Each row is where one point has got to under a steady rotation. How many steps took it there?
The counts run from 0 to 505.
[  7  -6 -18   1  -5 -26 -19   4  30  18  40   7   6   4  32  59  -7  19
 -24  -2 -19  -7  10 -49 -47 -18  16  -3  -6  -4 -10   0  -7   7 -20 -18
  14]	323
[  0   6   7   2  23  -9  11  50 -25  19  10 -50  -6  37  31  31  13   6
 -12  -7 -24  -2   7 -24   0  -6   3 -24 -17  -2  37   3   5  -1  23  22
  28]	255
[  0  13 -22 -10   1  -1  -4  14  60   7  15 -31   7   6 -13  27   2  12
   1   4 -23 -17   0 -51   0  13 -30  29 -11 -19  26  34  -7   3  -6  15
  48]	273
[ -2  -4 -23 -12  11  -5  -5  20  17  30  27  29  12 -12  26  30 -12  10
 -27  -8 -22   7  18 -35 -49  -8   5  -7   9   9  40 -17   4  21 -17 -32
  32]	330
[-14  10  -9  -9   9 -13  -1 -19  37   3 -11 -36  -7  19  12  26   3  25
 -28  36 -50   3 -39  -3 -16  -4   3   3  -9 -11  15 -41  30  16  15  -9
  18]	144
[ 21   3 -28  26  -6   3 -28  22  32  25  32   2   1   3  11  34  17  18
 -23   2 -27 -19 -25 -24 -55 -20  15  -6   0  14   2 -20   9  13   4 -10
  18]	99
[ 20  28   6 -21  22  -7  -7  41  -2   1   8 -30  19  23  34  20  35  -2
 -10  13 -26 -10   8 -21   8  -4 -14 -37  -5  13  25   5  27 -30  29  35
 -10]	31
[ -8  16 -27  -4   0 -29  23  11  35  -2  12  11   4 -15  32  27 -14   1
 -42 -23 -13 -16  48 -32 -12 -13 -20 -19  -6 -23  30  -1  10 -19  -2 -30
  -5]	119
[  1  -6   8  32  14 -19 -27   5  33  -8   0  33 -50  -2  29  60  19  14
 -10   1 -19  16  19 -22  11 -11 -18   8  -4 -18  35  -5  14 -17  -1   8
   3]	164
[ -8 -16  13  30   6 -18 -18   3  32  -8 -10  14 -53   3  34  65  13  21
 -10 -10 -18   9  15 -24  20 -13 -24   7  -4 -24  38  -2  11 -14  -5   7
   4]	165
[-21   6 -37  22   4 -19  -3  22  34  20  22  -7   4 -16  26  31  -9  16
 -17 -16 -18 -16   4 -41 -34 -26 -23 -13  10 -19  16 -20  15 -17  -3 -34
  -2]	110
[-20  -9  13   2  22  -1  -7  16  41 -14   5  17 -35   1  30  40  18  13
  -4  -8   1   3   6 -26  15  -9 -52 -16  29  -9  34  -1  17 -36   5 -14
   3]	391
[ 39  -4  -7  14 -17   5 -20  13  39   3  20  -1  -8  23  -5  43  13  11
 -49  -9 -28 -35 -23 -33 -21  17  29  -7  -3  14  -7  -3   9  26  20   9
  12]	90
[ 15 -33 -16 -37  12  33  21  10  23  -5  10  -6  -5  30   7   3  11  34
 -27  17 -32   7 -32  -9 -25  -1 -14 -27 -16  25   9 -29  13   9  16  12
  45]	415
[-41 -12 -15  14  31   8 -26  23  21   0 -12   9 -21  -3  43  23  23  34
   1   2  -9  -9   5 -24   1 -17 -44 -11   5 -27  40 -25  14   4  -8  -4
  13]	384
[ 20   4   1  29  13 -27   4  35  12   8  28 -15 -25  25 -11  43  12  -2
  -9  -1 -19  11  27 -27  -3 -15 -12   8 -24 -18  31  34  -4 -14   8  19
  49]	485
[ 38  -8   4   7 -12 -18  -7   9  31 -10  15 -17  -8  25   1  60  23  14
 -50  -5 -23 -39 -15 -24 -15   3  22 -16  -8  -9 -22   8   0  18  11   5
   7]	88
[ 20  -2   6  -3  -1  -4   0  38  34   2  18 -19  -5   8 -22  38  25   4
  -8  17 -19 -27  25  -5 -10 -30 -15   2 -11 -32  30  40   4  14 -25  13
  47]	494
[ 28   3  10 -14   8  -9 -14  19  18 -24   3   0   5  36  -7  45  30  -6
 -54   2 -22 -31   2 -35  11  24   1 -24  16 -12 -10  21  21  20  14  10
   9]	83
[ 22   0  11 -12  -1   7  -4  33  54   5  13 -20  -4  -1 -35  35  21   5
  -2  18 -28 -32  -6 -13  -4 -15 -16   9  21 -19  36  31  17  10 -13   2
  42]	498
[ 54  -6  -4 -10  18 -13  25  23  10  -3   6  12  -5 -35  10  38   2  35
  11   6 -58  -7 -10  -3   4 -10  16 -13  29   1  39 -10   6 -20 -12   7
  16]	14
[ 25  16  -9  -2  -4  -5  -7  14  36  17  28 -27  -5  14  15  36  -4  14
   0  -7 -32   6  -3 -48 -15  15   4  21 -26  21  26  19 -26  -1  13  24
  49]	47
[ 24 -36 -23   1 -13  13  27  25  29   9   2  -4 -17  -3  -6  37  -4  20
  -7   1 -37  -5   6  -7   3 -43 -17  -9 -37 -16  27   4  28 -22 -20  34
   7]	217
[ 46 -19 -22 -33  25   7   9  18  12  -5   5  40  10 -31  18  26   7  34
   1  12 -54 -11   9 -23   1   3   4 -10   0   0  29  -1   3  11 -26  17
  25]	9
[-22   1 -29  23  31 -10 -38   3  17  -2 -18  25 -23   3  37  26  12  24
 -18   5 -33  13  12 -41  15   9 -27   8 -19 -23  31 -27  22  11   7  13
   6]	158
[-19   7 -33  25  12 -26 -10  29  26  20  34   3   8 -11  23  37   2  12
 -12  -2 -17  -7   5 -36 -40 -35 -22 -18  15 -27   8 -15  21 -16  -9 -34
   4]	109
[ 28  -6  -4 -36   4  -1   8   9  46   1   2 -20  16 -32  15  44   6  29
  20  14 -48 -26 -18 -20   9 -20  -8  -9  17  -7  21   9  20 -28 -22  16
  -5]	229
[ 14   1 -21  -3  -1 -14 -30   7  28  17  43  22  18   7  36  57   5  11
 -28   1 -17  -5  14 -49 -50 -12  13  -3  -5   8 -10   7  -1   9 -12  -8
  17]	322
[ 12   1 -20   1 -14   6 -36   9  41  20  25  11  12  20  21  45   4  -1
 -33 -12 -21 -12  -5 -70 -24   9  -2  -4  -2  20  -7   3  17   5  12   3
   3]	317
[-10  18 -28  28  22 -15 -31  -8  39  -2 -11   8 -23   2  20  18  14  28
 -15  17 -41  14 -18 -26   1   4 -20  14 -16 -15  23 -38  28  -5  20   7
   6]	154
[ 21  -1  -1 -58  29  -2   3   9  17  -8  -3 -10  30 -27  32  42   8  24
  16  20 -47 -22  -9 -33  17   5 -12 -16  28  -5  21   4  14 -11 -17  16
   0]	233
[ 13   1 -11  25  -5  -5  14  43  24  14  10 -20 -25  19 -15  35   0   2
 -12 -14 -25  -1  14 -32   2  -3 -14  14 -28 -20  45  26  -5  -1   8  22
  52]	487
[-32  -7 -19  23  30 -15 -32   2  17   3 -17   6 -24  12  30  36   9  26
  -9  13 -40  16  -1 -40  18   7 -29   6 -11 -35  23 -29  26   6   6   6
   5]	157
[ 23  15   7 -35  -2 -25  19  -7  42 -12   5  11  -1  12  22  29  -2  -7
 -65  10 -19  -3  43  -2 -17  -4  10 -20 -12   5  36  -1  14   2   3 -19
   9]	129
[-27  13  -4 -20  21 -18  25  27  14  14   3   0   6  -2   6  25  -9  -2
 -36   9 -25   6  19 -14 -17 -18 -18 -24  28 -21  50 -21  37   1  -6 -45
  19]	340
[-23  -6 -10  27  25  13 -34  19  36  14 -10  17 -31  -7  26  20  21  32
   5   4 -23   2 -21 -18  -9 -13 -32   6   8  -3  56 -35  20   4   3  -4
  18]	381
[ -4 -12  -2   9  25   8 -45   3  18   9  -3  15 -15  15  30  38  28  34
 -12  27 -30  13 -13 -11 -21  -3   1   8 -12   3  34 -33  23  37  -2   9
  25]	373
